Each row has a name. After each piece below comes the name of the row it's from, unless a question asks for something else. Each question is about the rows just above it.

Columns, left to right: D J B M K Q A U C
sonob: [ 1.9  1.5  7.3  9.6 -9.4  9.6  1.5  8.3  1.4]
guri: [ 21.2 -46.8  14.4  18.4 -46.8  14.5 -40.0 -13.1 -46.5]
tife: [ 7.3  1.5  9.6  8.3  1.5  9.6  1.9 -9.4  1.5]
fofi: [ 29.3 -80.9  15.9  23.7 -80.8  16.1 -70.9 -13.9 -80.4]
Gup: [-29.8  81.4 -16.4 -24.2  81.3 -16.6  71.4  14.4  81.0]
lobip: [-68.1  16.7 -81.4 -73.7  16.8 -81.4   7.4  79.2  15.9]
veme: [-70.8  29.3 -13.9  15.9  23.7  16.1 -80.9 -80.4 -80.8]
Put [-9.4  1.5  7.3  1.5  9.6  8.3  1.5  9.6  1.9] back in order: which row is it? => tife
Put [ 15.9 -80.9 -70.9 -80.4 -80.8  16.1  29.3  23.7 -13.9] back in order: which row is it? => fofi
Which column holds this, read top down? [  1.5 -80.4] => C
Which column holds [-29.8 -68.1 -70.8] top down? => D

Columns, left to right: G L Y P
ruz: [-32.7  13.1  13.9  38.8]
Donof: [78.0 54.9 36.7 16.1]
mumug: [78.9 53.0 36.8 15.8]
nitu: [-32.5  13.6  14.6  38.5]
todu: [78.1 54.9 36.7 16.1]
lovir: [-28.4  10.8  10.2  29.4]
Pakel: [-24.8  -3.2  14.6  34.2]
seriz: [-32.7  13.1  13.9  37.5]
nono: [-32.5  13.7  14.8  38.8]
[13.9 36.7 36.8 14.6] is in which column, read top down? => Y
Which column holds this, read top down? [-24.8 -32.7 -32.5] => G
[14.6 36.7] is in which column, read top down? => Y
[ 14.6  34.2 -24.8  -3.2] is which row reordered? => Pakel

Columns, left to right: V X H N R E F S Z
sig: [ 16.7  31.0  27.3 -11.7 -43.8   9.3 -47.7   4.0  46.6]
Veba: [-37.8  62.9  30.7  19.6  30.6  18.2 -47.7  69.1  23.5]
fab: [ 55.4  35.5  15.9  -0.3  -4.5 -36.2 -47.7 -50.6 -70.5]
Luzer: [ 51.7 -89.4  11.8   3.1  19.7  46.5 -47.7  -4.0  10.0]
ros: [ 16.7  31.0  27.3 -11.7  16.0 -52.1 -47.7 -61.9 -66.1]
Goga: [ 35.8  51.6  24.4   4.6 -43.8   9.3 -47.7   4.0  46.6]
vus: [ 28.9 -93.0  -2.7  14.2  -1.7  34.4 -47.7 -30.3  40.4]
Ganem: [ 16.7  31.0  27.3 -11.7 -43.8   9.3 -47.7   4.0  14.3]
[35.8 28.9 16.7] is in which column, read top down? => V
Which column holds [ 62.9  35.5 -89.4  31.0  51.6 -93.0] top down? => X
Which column holds [ 18.2 -36.2  46.5] top down? => E

Columns, left to right: pofub bipad dore tir zudup
vago: [  3.2   3.5  19.8 -12.3 -19.6]
dugu: [  2.1   7.6  20.7 -13.3 -22.9]
povus: [  3.2   3.5  19.8 -12.3 -18.6]
Pudet: [-24.7 -12.3 -52.5  55.3  87.3]
sadat: [ 55.3  87.3 -12.3 -24.7 -52.4]
Kol: [  6.0   0.9   3.3  -3.4 -14.0]
zosem: [-19.7   3.5 -12.3   3.2  19.8]
Which row holds these entries in another order? [-19.6   3.2   3.5 -12.3  19.8] => vago
Which row holds these entries in another order? [ 87.3 -24.7 -12.3 -52.5  55.3] => Pudet
Put [ 87.3  55.3 -52.5 -12.3 -24.7] back in order: which row is it? => Pudet

Columns, left to right: vezo Fel tad rade Mezu dil beb Zit logu
tutiv: [ 48.2 -19.4  15.1  30.4  48.7  45.9  37.8  62.3  84.6]
nozab: [ 62.3  48.2  15.1  84.6  45.9  30.4  37.8  48.7 -19.5]
kes: [ 62.3  48.2  84.7 -19.5  30.4  48.7  37.8  15.1  45.9]
sala: [-13.0  42.5  46.5 -17.0  27.5  63.1  18.2  60.0  11.2]
[-19.5  45.9] is in which column, read top down? => logu
Which column holds this, read top down? [-19.4  48.2] => Fel
Put [ 45.9  15.1  37.8  48.7  30.4 -19.5  84.7  48.2  62.3] back in order: which row is it? => kes
Which column holds this, read top down? [15.1 84.7] => tad
Put [-19.5  48.7  37.8  30.4  45.9  84.6  15.1  48.2  62.3] back in order: which row is it? => nozab
[48.2 48.2] is in which column, read top down? => Fel
[ 62.3  48.7  48.2  84.6 -19.5  45.9  30.4  15.1  37.8] is which row reordered? => nozab

